Here are some points:
[ -5  13  19  27 -13 -35  28  88 -66 -34 -19 -21  -5 -69 -15 -32]
[ -29    4  -34   23  114   94   -2 -127   58   -8  122  -62  -67   99  102   95]
[ -41  -15  -28   17   91   97    9 -114   46   17   82  -43   -8  104   78   46]
[  4  42  62  10  52  67   7 -54  41 -12  41 -31 -20  17   2  12]
[-39 -15 -70  14  82  63 -19 -79  55  -4  30  -2  11  90  51  44]
[-12   9  39  -9  84  70  45 -89  71 -20  47 -19  -3  92  56  53]
[  15  -17    6   18  -70  -63  -35  127  -58   34 -111   67   35 -104  -86  -68]
[  7  12  16  -8 -11  -3  15  -4 -16  14  22 -12  20   0   2 -11]
[  8  12  11  25 -46 -35  -4  66 -51  -9  -8 -18 -11 -79 -10 -13]
[-25  11 -49   8  25   9 -29 -46 -10  15  16 -14 -21  14  29   5]
[  5  -3  34  38 -37 -33  15 117 -50 -15 -49  37  60 -75 -56 -36]
[ -39   12   19   -8   71   68  -28 -122   61  -12   53  -14  -18   89   60   70]
[ -3  33 -13  -5  64  24  -2 -85  25  20  56  -9 -40  74  72  54]
[ -26    8  -28    0  127  126   10 -127  111   70  127  -35  -57  127  127  102]
[ 30   1  69  26 -66 -48  67 125  -3 -45 -70  19  52 -79 -69 -30]
[  8  -7  28 -11 -30 -28  43  61   7 -18 -23   6  15  -5 -21 -19]
[ -6 -24 -54  11  -4  25 -31 -23  13  12 -24 -22  18  19  -6  37]
[-39   7 -44  -6  63  33 -14 -83  16   4  49  10 -13  27  43   9]
[  42  -10    8   15 -100  -72    1  127  -84  -46 -109   20   65  -94  -91  -30]
[  20   26   51   12  -80  -81    2  127  -68  -18  -78   18   33  -94 -102  -45]
[ 13  24  26  15 -32 -59  12  85 -28 -24   3  12  -2 -24 -12 -13]
[ 25  -4   3  -3  -8   4  19  24  38  -1 -24  -6   9   2  -7  28]
[  9 -18 -20  10 -51 -28 -17  67 -25 -24 -72  16  48 -32 -49 -14]
[  15  -18    3    7 -124  -96   -4  127  -92  -45 -114   36   36 -111  -97  -52]
[ 22  42  71  -2  38  36  17 -69  14  62  66 -35 -84  17  68  34]
[  0  -3  -8 -16   5  16 -28 -39 -21  34  -5  12 -27  10  16   0]
[   6   25  -14  -12   63   28  -24 -117   29   47   45   24  -75   71   63   45]
[ 20  -6 -13  10 -58 -58  19  66 -28  11 -13  11   5 -61 -18 -42]
14 more points follow, each with its number after it:
[ 21  -6  45   1   0  -7  27  18  -6   6 -29  25  -5 -25 -12   8] 0
[ 29  -5  29   8 -82 -57  22  92  -3 -29 -28 -12  44 -59 -43 -31] 1
[ 21 -18  23  17 -48 -31  25 127 -39 -11 -68  32  27 -74 -60 -52] 2
[ 22 -14  32 -10 -56 -49  44 102 -18 -31 -41  10  37 -26 -45 -44] 3
[ 32  -3  21 -18 -35 -56 -24  31 -30  15 -38  24 -36 -21 -13 -23] 4
[ 34  19 108   9 -36  -9  15  75  -6 -19 -16   6  -3 -89 -73 -33] 5
[  43  -12    9   -6 -124  -89   25  123  -46    8  -53   30    5  -60  -51  -65] 6
[ -7  30  26  -2  73  45   2 -80  54   1  38  10 -28  46  19  26] 7
[-12 -13  -1 -39  23  26   7 -92  52  -8  56 -26 -39  71  48  13] 8
[ 18  33  89   8  20  39  16  -2  28 -16  14 -17 -16 -21 -35   8] 9
[ 27   0  -2 -15  -7  -2  -5   7  20   8 -26  -2  20   8 -11   6] 10
[  22   36   65   21  -78  -89   19  127  -62  -29  -74   16   36 -127  -92  -34] 11
[  7  12  26   9  20 -10  -9   8   7  37 -19  36 -46 -27 -30 -36] 12
[ 18  -2  -6 -10 -42 -59  -5  75 -48  -7 -33  16   6 -78 -40 -51] 13
Which two of these numbered points are nearest to each point below, ignoring the direction in which the first points spread most? Their numbers follow each, nearest first.
[-14  40  38 -10  79  22  26 -67  39 -27  59   6 -51  39  48  41] > 11 7
[  55   -9  -19  -19 -107  -77   27   96  -31    3  -39   15    0  -44  -22  -44] > 6 8
[ -3  -4 -26 -20  11  24   7 -36  60 -14   8  -7  16  65   7  31] > 10 3
[  59  -15  -19   11 -127  -72   14  116  -55   36  -64  -13   11  -81  -65  -52] > 6 13
[  5  -2  -8 -14 -33 -43  -3  38 -15  17  -9  -5  -2 -49 -12 -26] > 13 6
[ 16  -1  15   8 -32 -30 -18  39 -18  44 -26  45 -18 -50 -35 -32] > 12 4
[ -24  -13  -23  -11   65   51  -48 -110   38   86   46   22  -57   42   39   19] > 12 4
[-27 -17 -38 -14  60  36 -15 -90  48 -13  46 -21 -28  80  48  27] > 8 10
Now 14 new points, numbered from 0 again:
[-38 -24 -37  46  52  58  -4  -4  32 -33   7 -12  16  17  21  69] 0
[  22  -20  -14   -5 -110  -72    2  118  -35  -20  -48   24   27  -74  -63  -60] 1
[ 31  23  61 -20 -30 -44   2  86 -27  -8 -41  27 -11 -78 -77 -32] 2
[ -59    4   -9  -33  127  127   -6 -127  125   47  127  -21  -79  127  127  127] 3
[-31 -16 -48 -20  24   2 -22 -49 -19  -3 -13  13  27  30   0 -15] 4
[ 13 -45 -53   4 -19  21 -38  -9  20  54 -16  16   6 -23 -28 -31] 5
[ -3   3 -24  -6 -14  14   3 -36  -4  27  -5 -16  23  34  16 -23] 6
[ 37   0 -18   3 -48 -12  19   2   0  44  -7 -33 -18  -1  12  13] 7
[ -19   21    6   -1   91   64   21 -111   48  -25   86  -49  -76   98   93   62] 8
[  2   0 -12  10 -20 -29   4  31 -35 -56 -12  -6  21   2  -1  14] 9
[ -7   3  -7  -3  71  52  31 -80  32 -30  41 -39 -16  72  79  51] 10
[  6  -5   0 -23  32  39  16 -59  58   3  19 -12 -17  53  30  51] 11
[ 21 -12  47  34 -37 -28  40 127 -34 -50 -63   0  65 -80 -67 -29] 12
[  8 -21   1   1 -42  -7 -18  67 -20 -15 -37  -3  39 -40 -39 -10] 13
The same question for these:
[ -1  13  24   6  13 -15  12  49  -8 -58 -28  11  21 -14 -26  22] > 10 12
[-28  -4 -35  21  45  69 -13 -59  30   7  33 -35  19  52  30  38] > 13 6
[ 16   2 -25 -19 -10  15 -17 -62  13  57  18 -23 -27  34  38  24] > 7 6
[ -7  -7 -29 -34  -3   9   5 -56  13  21   7 -17  18  43  23  -8] > 6 4
[-33  25 -23  11  81  53 -12 -95   7   1  38  -8 -39  71  66  54] > 9 10
[ 27  29  94  12 -24  -7  11  54  -8  -3 -12   2  -9 -60 -56 -33] > 2 8
[-32 -23 -58  -7 -15 -29 -38  46 -12 -27 -36  33  44 -30 -24 -39] > 4 13
[ 16  20  42   5 -27 -28  51  79 -36 -51   2 -39 -11 -42 -35 -37] > 8 10
